In the rows, zero is written as 128.
Each path below is one point turned by a fixed rotation once a step. After each direction that follows a path, write how fast that rotation turns it, in deg/step (0 if it stays still).
Each turn is a multiple of 5 degrees from 10 to 175, or 0.
Each row of a path follows its step; steps can be skipped.
Rotation 1:
step 1: [135 120 132 124 115 114 134 117 124 124 133 129 116 132 122 117 110 133
 135 130 124 120 121 115 139 139 126 131 138 129 128 127 110 126 141 127
 135 135 119 131 143 148 122 133]
step 2: [130 138 134 141 124 112 126 120 143 125 127 152 137 121 128 116 123 131
 142 125 132 127 110 125 121 136 130 128 128 122 123 118 129 130 135 118
 126 135 121 121 147 125 136 116]
step 3: [123 134 122 131 130 142 132 125 135 123 126 141 137 116 125 118 120 137
 123 142 132 129 131 134 127 139 130 131 135 126 122 113 134 100 132 141
 134 117 133 129 146 137 137 125]
step 5: [123 139 132 134 125 121 130 107 129 131 139 138 122 133 127 124 118 140
 140 137 128 140 123 137 130 129 139 135 118 119 115 123 144 135 136 127
 122 127 118 122 113 122 141 113]
step 8: [132 134 127 125 122 128 124 124 132 128 131 136 110 116 129 112 122 131
 138 126 132 122 119 123 129 123 109 144 122 118 123 122 134 115 137 122
 127 122 113 127 127 113 146 117]
step 9: [114 125 103 125 141 121 128 130 113 125 130 130 146 114 137 109 125 137
 134 126 120 123 123 121 134 127 122 127 138 120 131 124 139 110 127 131
 132 127 124 132 135 122 138 130]
step 11: [128 141 109 124 103 123 128 122 125 123 137 130 114 135 128 136 114 130
 137 128 116 126 117 136 140 128 124 147 139 124 128 119 130 130 142 127
 133 127 120 135 122 129 133 121]
step 13: [140 128 136 117 129 137 130 106 134 111 133 136 126 131 130 119 121 116
 133 134 134 125 109 127 131 147 121 132 130 132 121 119 123 126 125 135
 121 122 130 126 152 133 131 135]
[129 130 126 129 130 130 131 127 128 128 131 130 128 126 126 129 128 128
 127 132 134 131 130 128 127 132 129 125 122 131 124 126 131 133 132 129
 129 129 132 129 128 129 126 129]  35
[124 124 130 122 128 133 128 127 124 129 127 131 135 127 131 129 129 131
 126 129 130 127 129 131 128 126 128 125 129 125 129 122 126 128 126 129
 128 128 129 131 131 127 128 127]  115
[126 123 132 130 127 123 127 129 123 129 130 126 131 132 127 126 130 126
 129 129 132 130 130 123 129 134 128 130 129 128 132 127 130 129 127 128
 130 128 127 128 129 127 128 132]  130
Rotation 2:
step 3: [127 131 147 123 132 122 133 124 123 125 129 113 125 136 133 125 142 123
 140 124 122 127 128 141 120 130 135 125 132 135 117 133 133 117 131 131
 133 129 139 127 113 125 148 135]
step 4: [131 125 131 133 139 127 122 126 123 131 123 115 133 135 122 127 134 120
 132 125 129 133 132 138 123 135 135 123 136 129 113 131 138 106 127 134
 143 129 133 145 123 113 139 132]
step 5: [136 123 109 133 135 129 122 127 133 132 131 120 127 134 136 127 137 119
 117 127 134 130 134 125 134 138 133 126 135 123 117 131 140 113 125 138
 147 132 117 143 128 126 132 132]
step 6: [126 124 114 125 127 134 127 128 127 132 141 128 122 141 145 128 148 133
 115 128 130 123 124 118 144 131 134 130 136 119 129 134 136 123 121 137
 137 136 119 127 120 131 133 134]
step 7: [123 127 129 124 137 134 128 119 117 128 135 130 122 138 133 134 147 142
 116 137 125 114 117 128 141 126 133 131 138 122 130 132 122 131 130 136
 122 136 127 124 118 117 137 136]
step 9: [136 136 128 132 129 127 130 130 135 125 126 116 140 122 121 128 137 128
 129 122 113 117 133 124 125 143 137 121 120 138 127 140 116 125 124 140
 136 127 129 134 124 124 154 129]
step 12: [129 125 122 120 146 137 124 129 124 118 136 127 125 137 142 125 146 119
 141 138 131 125 123 123 131 138 130 127 134 126 130 129 134 118 139 122
 141 129 131 133 110 116 129 127]
step 14: [136 134 139 133 138 115 134 125 132 137 125 118 123 136 136 122 131 132
 114 126 116 127 129 133 141 142 132 120 143 129 128 133 129 127 125 137
 134 133 115 121 122 120 138 137]
[126 130 129 128 125 126 131 125 130 123 130 129 128 128 130 132 129 131
 127 130 123 125 127 128 129 129 129 121 130 126 128 128 129 126 132 123
 126 132 129 128 126 128 123 127]  65
[131 132 134 124 132 130 131 127 128 125 127 131 127 131 129 130 130 129
 129 134 129 131 127 125 125 127 128 129 128 124 132 130 127 130 126 131
 125 126 124 127 126 129 129 129]  65
[131 129 130 126 123 125 132 129 131 130 131 130 128 131 133 130 128 127
 128 126 129 128 132 129 130 126 129 130 129 131 127 130 123 130 124 127
 130 134 127 126 127 130 129 127]  95
[127 127 126 126 125 125 126 127 126 127 133 124 127 128 131 129 127 132
 132 128 128 129 124 126 130 127 128 135 126 128 125 125 130 129 131 131
 124 127 126 126 124 130 128 129]  80
[126 127 134 126 127 129 126 133 128 129 127 124 128 130 133 127 126 126
 128 134 127 130 127 130 129 129 126 130 128 127 127 128 132 126 129 128
 135 131 128 132 130 129 125 128]  45
Rotation 3:
step 3: [124 124 104 132 122 129 121 128 141 128 123 127 124 140 122 124 126 129
 133 127 108 129 137 128 124 121 148 125 122 124 133 127 124 125 137 125
 142 131 127 143 141 127 128 126]
step 5: [129 135 139 123 125 133 129 131 121 127 128 132 122 130 140 138 132 129
 131 125 142 118 123 116 140 133 128 121 110 132 141 115 126 112 126 111
 135 130 125 118 130 127 143 134]
step 6: [126 118 119 121 129 132 116 127 136 117 132 125 119 119 117 128 124 137
 123 126 113 135 137 138 144 129 133 105 132 121 114 135 131 123 134 128
 138 127 122 133 122 119 127 136]
step 8: [142 140 120 127 127 121 136 127 129 127 126 128 117 137 133 127 127 117
 110 130 137 111 134 121 145 126 140 141 112 122 129 125 133 119 134 127
 132 129 129 127 130 138 131 116]
step 10: [133 125 130 117 130 148 118 127 129 124 128 140 126 144 114 126 135 136
 139 119 124 131 122 131 128 131 129 120 136 145 138 124 124 131 130 132
 136 143 127 138 133 139 143 124]
step 11: [129 134 122 114 132 124 128 122 131 125 126 106 117 122 124 134 132 128
 111 124 137 115 116 125 136 127 133 129 136 121 127 121 129 112 128 132
 128 141 143 121 123 124 114 133]
step 14: [132 137 112 122 133 123 119 127 136 135 129 123 128 115 126 120 139 140
 127 132 132 116 124 119 125 114 123 133 125 130 137 113 113 114 127 127
 121 135 129 136 135 141 130 141]
step 15: [122 138 121 123 126 121 133 129 138 126 143 124 132 149 121 130 116 110
 121 125 123 133 130 139 138 131 133 127 123 140 135 130 145 118 133 133
 135 133 128 135 124 123 136 135]
[125 127 128 125 125 127 130 130 133 129 132 129 126 126 128 132 131 125
 129 131 126 127 129 131 130 132 127 129 124 130 126 122 133 130 128 127
 130 123 128 125 128 130 126 129]  110
[128 129 129 131 133 131 127 129 126 133 127 134 129 126 128 128 128 127
 128 126 129 132 128 133 133 129 127 129 126 125 127 131 127 124 129 124
 131 126 128 122 129 127 129 128]  100
[129 126 132 126 127 124 127 132 127 127 128 123 130 126 125 127 126 123
 129 129 124 133 132 127 126 124 131 126 127 130 128 130 130 124 129 127
 131 125 130 129 132 128 129 130]  120
[124 129 133 130 129 129 128 131 126 127 126 125 130 129 127 128 127 132
 130 130 126 128 123 129 130 128 128 130 124 123 132 126 126 128 127 134
 128 125 132 129 128 126 125 133]  160
[130 135 123 123 131 126 131 129 126 131 128 127 127 130 127 132 132 126
 125 131 127 131 128 128 123 130 129 127 129 126 131 131 128 130 129 130
 128 127 131 125 129 129 129 130]  100
[127 132 129 132 129 129 130 131 128 126 130 130 127 121 129 125 129 131
 126 132 126 129 130 127 126 126 123 131 135 131 129 125 129 126 129 128
 128 129 130 129 127 125 128 129]  145
Rotation 4:
step 0: [135 136 113 125 127 128 131 129 107 133 114 127 133 130 136 143 123 128
 138 117 123 131 139 141 125 137 132 120 141 122 122 127 125 134 128 140
 147 122 129 121 130 125 129 124]
step 2: [124 133 116 111 126 135 129 124 130 132 113 127 136 130 127 142 139 120
 131 127 132 120 127 138 117 139 128 126 131 138 142 133 135 145 122 129
 119 114 119 119 119 118 122 122]
step 5: [133 129 121 118 129 126 121 127 112 121 105 126 134 133 124 142 128 118
 131 122 140 120 133 136 119 130 137 125 148 127 124 137 123 130 119 144
 135 123 134 120 129 126 129 134]
step 6: [127 149 117 134 135 131 131 122 106 134 115 122 133 130 122 126 116 114
 127 141 132 124 131 124 119 148 138 116 126 128 117 129 135 123 130 127
 130 127 129 125 119 129 130 124]
step 10: [132 131 117 128 127 132 115 128 121 130 104 129 125 141 136 129 137 118
 135 124 135 116 137 138 120 129 129 136 137 133 118 139 126 127 119 132
 128 119 121 120 132 111 133 140]
step 14: [134 135 127 141 119 134 129 135 121 134 119 124 123 132 131 138 113 126
 122 141 135 109 136 137 115 128 123 115 126 140 129 131 145 130 124 129
 122 114 136 132 121 136 122 129]
step 15: [135 134 116 125 128 122 124 130 135 145 110 122 126 141 134 131 133 121
 138 128 133 123 140 141 127 125 137 120 131 129 123 145 130 129 127 132
 118 110 113 121 123 125 128 128]
step 16: [133 130 125 129 126 118 133 127 115 135 126 127 130 134 134 127 115 121
 132 130 147 119 136 132 120 135 118 118 143 127 112 124 131 129 134 132
 143 118 117 126 123 107 127 122]
[130 133 124 131 126 128 127 133 127 135 133 125 127 128 125 130 128 129
 126 129 123 129 129 126 130 128 132 129 127 130 126 128 127 126 129 127
 127 129 129 127 127 132 132 130]  130
[127 127 125 132 128 127 131 130 124 127 128 124 124 129 127 124 124 128
 127 125 131 126 119 129 131 130 126 129 125 129 126 125 128 127 128 130
 130 127 128 127 125 129 126 125]  140
[130 126 127 127 126 131 130 128 130 128 124 130 127 132 127 130 131 135
 127 128 128 130 124 131 128 129 128 129 130 126 126 128 129 129 128 128
 121 130 125 124 125 131 127 132]  140
[128 128 130 130 133 133 127 127 131 129 127 128 128 126 128 125 128 125
 130 126 124 129 125 132 126 130 132 125 124 130 126 132 127 123 131 129
 126 130 125 129 130 126 127 129]  160
[130 129 130 124 125 127 128 126 126 129 130 129 126 129 131 124 125 123
 127 127 127 128 130 132 127 127 127 125 129 125 126 129 129 129 129 130
 126 131 125 127 129 136 128 125]  45
